(in the rows, 128 means zero)
The rows of A fall into a few groups, which share some directions, and each row is roughly a mix of its group's hidden directions.
A, 109 rows:
[[183 129 116 143 152 135 107 107 108 161]
 [124  85 113 124 130 108 124  80  93 150]
 [125 143 133 192 127 124 113 102 103 153]
 [ 67 111 134 115 110 118 146 146 141  96]
 [ 87 148 169 152 126 158 133 157 114 143]
 [123 159 112 189 140 124 143 116 101 112]
 [161 141 106 139 167  92 102 122 107 101]
 [161 141 113 124 154  87 108 116 108  87]
 [152 149 106 149 178 102 110 123 104 105]
 [ 88 107 138 107  78 119 136 145 125  96]
 [143 148 152 123 127 127 127 167 110  69]
 [148 176 130 141 131 142 122 176 147 101]
 [184 133 112 143 154 122 107 105 130 162]
 [186 110 129 104 140 124 109  94 120 148]
 [ 76 140 143 123 103 136 152 156 124  92]
 [ 80 150 161 158 113 147 144 123 111 152]
 [ 80  92 111 162 148 131 151 120 144 142]
 [148 140 108 136 170  97 111 117  98  90]
 [158 140 144 189 122 136  99 128 116 146]
 [138 138 108 137 173  95 111 126 102  87]
 [164  93  99 113 135 102  91 108 148 134]
 [146 171 141 138 130 147 137 176 152 101]
 [135 110 146  87 109 124  88  98  97 144]
 [181 105 113 112 120 100 105  93 132 139]
 [167 154 113 136 172 102 111 116 108 105]
 [183 126 118 128 156 127 117  85 126 153]
 [154 155 108 146 176  99 112 124 110 103]
 [185 100 120 116 117 110  97 105 140 141]
 [101 109 147 115  77 149 143 139 157 154]
 [ 73 127 105 116 146 109 169 134 144 119]
 [166 108 133 106 109 133  93 103  86 118]
 [165 156 138 161 133 159  97 161 133 138]
 [179 121 116 136 156 135 110  96 116 165]
 [142 166 153 125 126 162 133 175 153 116]
 [120 145 144 151 129 164 123 153 178 158]
 [169 106 104 107 134  89  93 109 138 128]
 [ 66 120 127 120 149 122 168 139 147 134]
 [129 146 116 181 160 150 124 160 140 153]
 [150 119 124  69 102 140 107 107 105 119]
 [102 142 104 166 145 111 160 148 159 103]
 [ 94 167 155 144 114 146 167 145 110 114]
 [100  94 118 109 123 102 166  86 131 138]
 [121 153 111 197 140 140 124 127 124 151]
 [144 170 145 134 126 158 131 172 164 126]
 [162 169 133 147 137 159 122 173 139 120]
 [120  89 150  72 110 129 110 130 152 135]
 [ 82 124 121 133 145 158 146 145 167 158]
 [124  93 129 114 121 108 114  79 102 163]
 [ 92 115 148 119  93 158 150 140 160 157]
 [ 84 126 109 163 161 131 155 149 151 142]
 [132 166 163 122 122 155 133 168 165 128]
 [ 93 150 161 143 106 163 151 142 127 161]
 [162 148 108 141 170  96 107 123 107 102]
 [119 173 133 180 124 136 124 154 132 158]
 [159 154 118 188 130 158 140 139 126 130]
 [131 168 131 189 118 119 137 120 106 110]
 [ 80 130 145 110  95 122 147 155 145  95]
 [119 161 137 131 143 168 135 178 157 131]
 [100 165 124 169 155 144 139 153 110 152]
 [103 106 146 114  84 157 148 125 153 160]
 [114 164 166 173 108 147 143 139 106 127]
 [173 124 148  90 102 141 105 104 107 144]
 [168 134 128  93 111 132  84 110  97 141]
 [128 128 143 183  98 143 110 109 142 161]
 [111 136 140  82 122 136 146 174 149  98]
 [ 93 114 138 133  91 162 151 131 153 163]
 [ 77 125 136 111 107 109 142 151 145  87]
 [ 78 127 130 151 146 135 159 152 167 126]
 [181  99 115 122 129 110  90 107 138 147]
 [173 130 124 123 119 145  77 115 101 152]
 [160 134 132 135 145 165 136  96 133 179]
 [ 90 141 138 148 138 127 168 153 173 123]
 [ 75 150 138 148 126 154 170 127 112 125]
 [114  84 119 116 123 101 118  82  94 132]
 [168 133 120 178 127 105  97 104 113 130]
 [136 165 152 144 125 136 139 174 155  93]
 [ 87 141 141 150 147 118 169 155 161 126]
 [184 142 134 119 152 147 117 105  92 140]
 [112 111 154  61 116 136 141 135 134 147]
 [177 142 126 175 136 127 104 128 115 157]
 [ 94 136 120  74 140 123 167 138 124 106]
 [168 109  82 131 157 115 100 134 149 121]
 [128 165 163 174  91 141 137 139 125 126]
 [141 103  77 116 166 109 117 123 138  98]
 [140 165 131 141 135 160 137 178 153 106]
 [144 149  97 190 150 130 130 126 115 112]
 [158 131 136  83  91 128  91 102 124 131]
 [168 122 139 100 101 142  84 105 108 139]
 [172 135 110 136 161 101  97 123  97 111]
 [177 127 117 138 154 145 116  95  97 153]
 [ 90 125 123 116 126  97 132 137 118  67]
 [ 88 123 131  66 117 110 150 119 134 123]
 [171 137 121 154 146 151 118 113 123 179]
 [168 155 118 188 133 138 118 143 125 132]
 [119 155  98 185 147 108 126 107 109 132]
 [185 102 107 118 140 126  95 136 151 144]
 [180 141 125 137 163 145 117 106 119 165]
 [123 159 167 151 119 164 144 163 115 149]
 [174 155 145 107 115 156  90 139 120 146]
 [104 166 164 153 110 147 144 142 113 163]
 [111  87  96 132 132 106 145  80 117 145]
 [180 120 116 133 158 132 108  96 103 151]
 [163 109 125 114 112 143  84  98 100 153]
 [183 113 120 103 134 114  93 152 151 126]
 [106  94 118  98 125 107 120  83 103 156]
 [116 132 125 179 119 108 124  77 103 118]
 [155 147 115 138 177  99 101 142 106 105]
 [ 81 129 144 114  89 125 144 160 136  96]
 [ 75 120 132 120  90 119 146 143 132  90]]

One row of each group comes first, with its name. Which group is each row after those in?
[143 150 114 135 176 100 116 124 102  87] => E
[179 102 133 103 131 117  86 133 138 151] => M
[151 162 136 148 127 166 120 169 162 122] => P

[156  92  93 132 147 105  94  96 135 130] => M
[174 160 145  97 104 134  99 139 118 109] => P
[129 144 151 134 118 121 160 155 151  70] => P
[ 84 116  97 154 143 109 158 133 149  99] => P
[128  94 100  88 130 111 144  86 128 102] => M
[157 110  93 109 137  83 106  95 132 124] => M
[106  88 132  81 113 118 132  86 131 135] => M
[178  91 123 108 118 112  92 110 145 132] => M
[150 140 134 181 118 155 121 127 131 174] => M
